(in the rows, 128 means zero)
Each named move below is a turn or a mirror, shown by a few rows before and after it. Which moves, in which order, take the first row of each later pair to the second? The first pair is answered.
X (before -> after):
[ 92 108  83  94  93 152 129 126 122  91  78 135 129 102 149 169 163 129
 106 167 134 134 121  61 196 158  95 109 115 158 153 137 128 123 124 118
 139  79 170  68 145] -> [184 132 105 137 114 111 108 157 176 137 201 108 116 102 121  85 159 135
 166 105 107  99  84 167 111 160 184 153 154 119 129 109 102 140 176 124
 153 169 109 164 141]
[125 135  85  99  94 142 112 101 115 105  83 134 141 112 158 162 154 141
 107 144 113 120 118 126 156 135 147 117 132 170 162 141 130 117 140 109
 153 123 151  88 151] -> [162 152 106 121 100 127 104 109 129 132 149 119 131 112 142 119 153 146
 134 114  98 102 102 172 109 135 196 135 153 158 144 134 112 130 160 109
 163 169 123 142 144]
[163  92 143 124 137 124 128 163 158 123 181 125 131 122  94  77 125 144
 136  96 145 133 128 174 118 130 131 133 144 102 118 118 115 120 149 151
 108 124  69 172 129] -> [109  80 133  94 139 146 142 143 125  92 102 140 138 127 119 131 128 141
 103 133 164 158 146 111 176 134  78 118 116 126 132 134 131 105 125 148
 103  70 108 116 136]
[144 138 107 137 121 125 110 139 146 121 124 127 128 108 139 107 145 140
 146 119 107 119 101 148 134 146 157 136 145 138 144 126 118 125 151 114
 150 142 133 131 141] -> [120 131  97 118 122 130 113 134 139 108  90 139 129 114 144 127 145 136
 127 144 119 130 109 121 159 145 136 131 140 143 154 135 124 128 137 116
 148 119 146 101 151]
Q (before -> after):
[104 129 160 142 138 153 157 128 138 123 122 128 159 132 103 139 117 129
 127 116 138 137 145 170 118 151 133 127 105 101 133 129 141  97 131 131
 117 111 106 140 115] -> [103 137 163 135 140 146 156 123 127 124 121 126 157 139 103 137 118 127
 122 111 141 149 144 161 129 148 130 130 103 100 124 133 138  98 128 137
 110 115 111 142 119]
[150  89 120 121 128 150 127 108 127 119 164 141 146 107 132 103 143 136
 129 114 115 120 115 102 130 151  55 116 132 130 136 163 107 117 164 129
 137 111 128 120 126] -> [151  96 122 125 131 151 123 108 123 113 164 134 152 105 134 109 145 135
 131 117 107 118 119 103 140 147  61 111 139 140 125 167 108 124 154 132
 129 110 128 115 124]
[157 133 102 194 124 131 131  95 101 138 138 121 116  83  86 137 106 140
 128 104 127 100 166 115  99  51 148  87 147 128 122 144 195 111  78 127
 160 109 174 113 137] -> [181 142  97 211 126 123 127 111 112 146 161 114 125  77  81 108 108 152
 133  86 124  86 152 135  97  59 162  97 153 116 118 137 191 109  88 123
 157 120 158 132 138]
[154 119 105 143 163 139 152 168 157 114 192 108 101 106 134 165  85 112
 134  87 134  92 108 163 146 108 137 146 164 155 140 118  96  94 130 130
 110 123 102 149 176] -> [120 112 102 134 163 151 152 136 126  99 134 124 106 123 139 203  72 107
 105 119 140 107 131 107 165  97  94 127 140 158 153 131 121  96 104 115
  97  94 146  93 169]
Z (before -> after):
[137 144 149 157 134 160 123  89  98 178 122 147 105 133 118 161 120 128
 127 136 110 103 128 166  75  80 166 106 148 124 136 127 142 140 103 118
 154 167 208 120 123] -> [148 120 133 113 118 193 132 134 156 136 163 124 133  99 118 130 151 148
 167 124 148 112  81 198 165 137 171 121 173 155 136 106  91 106 142 143
 150 126 128 164 164]
[104  84 160 128 123 154 123 127 138  93 143 127 136 121 121 108 118 136
 109  92 163 154 117 132 125 127 111 134 108 131 127  99  98 130 148 149
  84  89  89 141 148] -> [112 109 150 151 125 135 113 103 101 121  92 140 107 139 126 126 106 130
  94 112 133 135 152 124  63  82 130 119 101 121 138 128 141 143 113 137
 103 128 148 114 117]
[119 132 151 147 133 128 113 117 140 135  98 134 130 106 133 191 161 125
 131 108 110 132 118 104 160 134 120 136 114 135 139 149 131 107 108 113
 143 135 138 113 131] -> [121 124 146 135 132 137 112 127 149 133  98 137 132 103 132 179 169 132
 136 120 117 129 107 105 167 139 126 141 124 140 143 144 121 101 106 118
 148 131 125 111 142]
[145  96 122 112 170  77 128 125  85 166 131 112 147  88 124  97 148 103
 111  94 121 135 109 147 147 113 124 154  88 119 113 116 123 172 168 115
 138  98 150 141 131] -> [148 119  88 127 165  78 122 120  91 162 110 118 119  84 127 111 156 110
 117 115 101 115 107 154 117  90 157 158 106 129 118 135 140 165 156 112
 157 121 173 128 137]
S (before -> after):
[109 144 115 135 113 144 123 110 129 101  77 151 110 138 102 152 109 152
 120 141 120 107 140 136 120 104 168 119 129 140 133 115 163  95 109 131
 135 136 120 101 111] -> [111 135 159 129 130 145 138 121 128 112 104 152 128 155  88 153  94 139
 105 119 144 133 159 139 140 114 132 115 106 127 112 105 165  97 120 138
 101 116  91 120 106]
[137 148 131 121 167 148 119 176  85 161 125 153 123 108 107 118 135 137
 100 110 119 125  98 111 143 121 104 167  82 133 119  72 103  95 165 113
 104 105 112 119 121] -> [144 151 112 123 164 136 114 171  79 170 145 145 115 102 121 111 147 133
 105 103 106 113  82 112 135 120 118 170  89 134 129  75 103 120 170 103
 123 118 130 114 126]
[109 125 173 147 149 161 129  97 111 132  75 147 130 174 100 169  75 123
 105 147 133 124 176 112  99  78  90 108 104 104 126 138 153 109  88 133
  94 110 147 117 107] -> [131 106 197 141 164 132 136 110 104 171 140 134 128 175 100 145  76 115
 113 113 132 145 167 103  97 127  75 121  88  96 104 133 151 151 112 137
  90 116 145 133  91]
[119 146 164 137 129 136 156 135  77 163  75 148 135 159 157 130 110 139
  99 121 168 131 181 133 117 119  78  93 128 104 109 138 170  91  84 124
 106 137 163 129 129] -> [131 137 185 139 134 121 153 151  80 192 122 132 139 158 156 114 115 132
  99 105 154 143 174 117 109 139  65 103 117  97  91 120 174 131  93 120
 105 136 156 144 123]

Between the rows of a pair lie 2 to 3 moves.
[130 148  92 131 134 166 168 100 142 103  76 157 126 102 162 144 125 126
 109 133 149 151 128 142 163 133 113 117  92 156 148 162 118  51 137 112
 123 106 144 100 136] -> [178 130 114 137 138 123 164 133 150 145 184 126 125  94 157  87 144 118
 129  85 129 160  95 152 142 173 129 153  96 136 126 139  90 116 171 110
 142 120 120 145 129] | S Q S
[143 162  73 161 131 130 101 103  91 152 135 128  95 119 140 125 166 117
 119 148  99 119 125  85  92 140 176 130 126  98 160 135 140 201 112  96
 187 165 204  87 103] -> [135 109 115 100 128 188 129 156 155  78 165 123 141 111 115 102 170 122
 133 140 182 159 100 112 217 197 124 143 124 120 137 106  77 112 171 145
 127  69  83 139 144] | S Z S
[101  99  87  87 126 146 119 118 137  78  56 138  72  67 123 165 154 147
 119 181 152 161 132 124 194 113 105 137 172 151 138 131 116  88 142 119
 167 116 167 111 169] -> [129 101 102 130 140 104 107  98  96 141  83 137  54  89 135 161 149 135
 100 157 106 166 137  78 125 112 102 146 150 121 127 138 155 172 132  98
 178 159 228  93 130] | Z S Z
[144 110  55 114 103 154 130 150 150 110 105 150 122  51 156 132 146 118
 166 158 139  82  78  95 174 138 137 148 147 177 141 157  94 136 143 105
 183 102 133 116 135] -> [189 132  89 158 121 117 118 147 138 174 161 130 117  67 138 109 131 113
 182 115 105  58  97 133  85 124 174 164 151 132 120 145 109 181 149  99
 186 168 142 155 103] | Z Z Q
[163 143 137 145 142 175 124 163 123 128  67 102 102 128 134 115 104 111
 153 167 138  92 102 100 152 124 118 108 152 166 130 111 138  87 165 172
 121 135 147 191 161] -> [177 149 133 154 155 142 120 139 103 169  87 106  86 128 142 106 111 102
 145 151 104  92 115  80  95 118 116 115 149 146 120 117 159 139 154 157
 133 157 180 173 145] | Z S Z
[119 125 144 161 119 110 120 121  87 158 119 134 118 130 146 148 132 125
  97 130 104 108 135 105 116 121 124 122 113 121 141 134 167 173 105  97
 150 150 177 109 122] -> [151 123 156 150 129 121 121 160 139 150 187 108 132 123 122  99 142 133
 128  97 125 102 110 162 122 138 157 144 128 115 121 108 132 146 157 120
 132 154 107 174 140] | S Q Z
[124 103 166 100 139 112 143 153 142 117 159 134 132 101 121 143 115 134
  92 139 158 133 136  84 180 146 108 116 101 113  92 118 105 135 185 143
 101 127 102 141 139] -> [165 132 149 137 134  97 131 154 148 136 188 121 108  93 123 115 125 141
 117 134 138  93 129 129 122 123 173 122 123 114 105 119 106 139 185 134
 126 185 112 173 136] | Z Q Z
[156 132 163 137 123 141 120 151 148 141 129 115 128 101  91 117 120 135
 135 105 159 126 115 210 123 118 136 131 123 113  90 145  85  60 179 153
  82 126  35 203 107] -> [ 99 136 141 131 120 160 121 100  88 132  23 145 113 132 111 191 104 128
  82 153 153 143 156 133 128  78  88  97  92 126 117 174 139  60 126 136
  84  93 106 118  88] | X Z
[137 118 155 133 154 130 144 153 158 116 176 121 149 140  97 118 134 124
 143 116 149 147 102 147 147 157 139 139 125 110 119 110  99  97 160 144
  87 120  75 168 139] -> [106 123 107 109 123 161 146 131 145  76  94 147 145 126 124 161 140 132
 130 162 146 135 104 118 175 148 133 115 126 144 152 127  99  75 134 125
 114  94 106 109 158] | Q Z Z
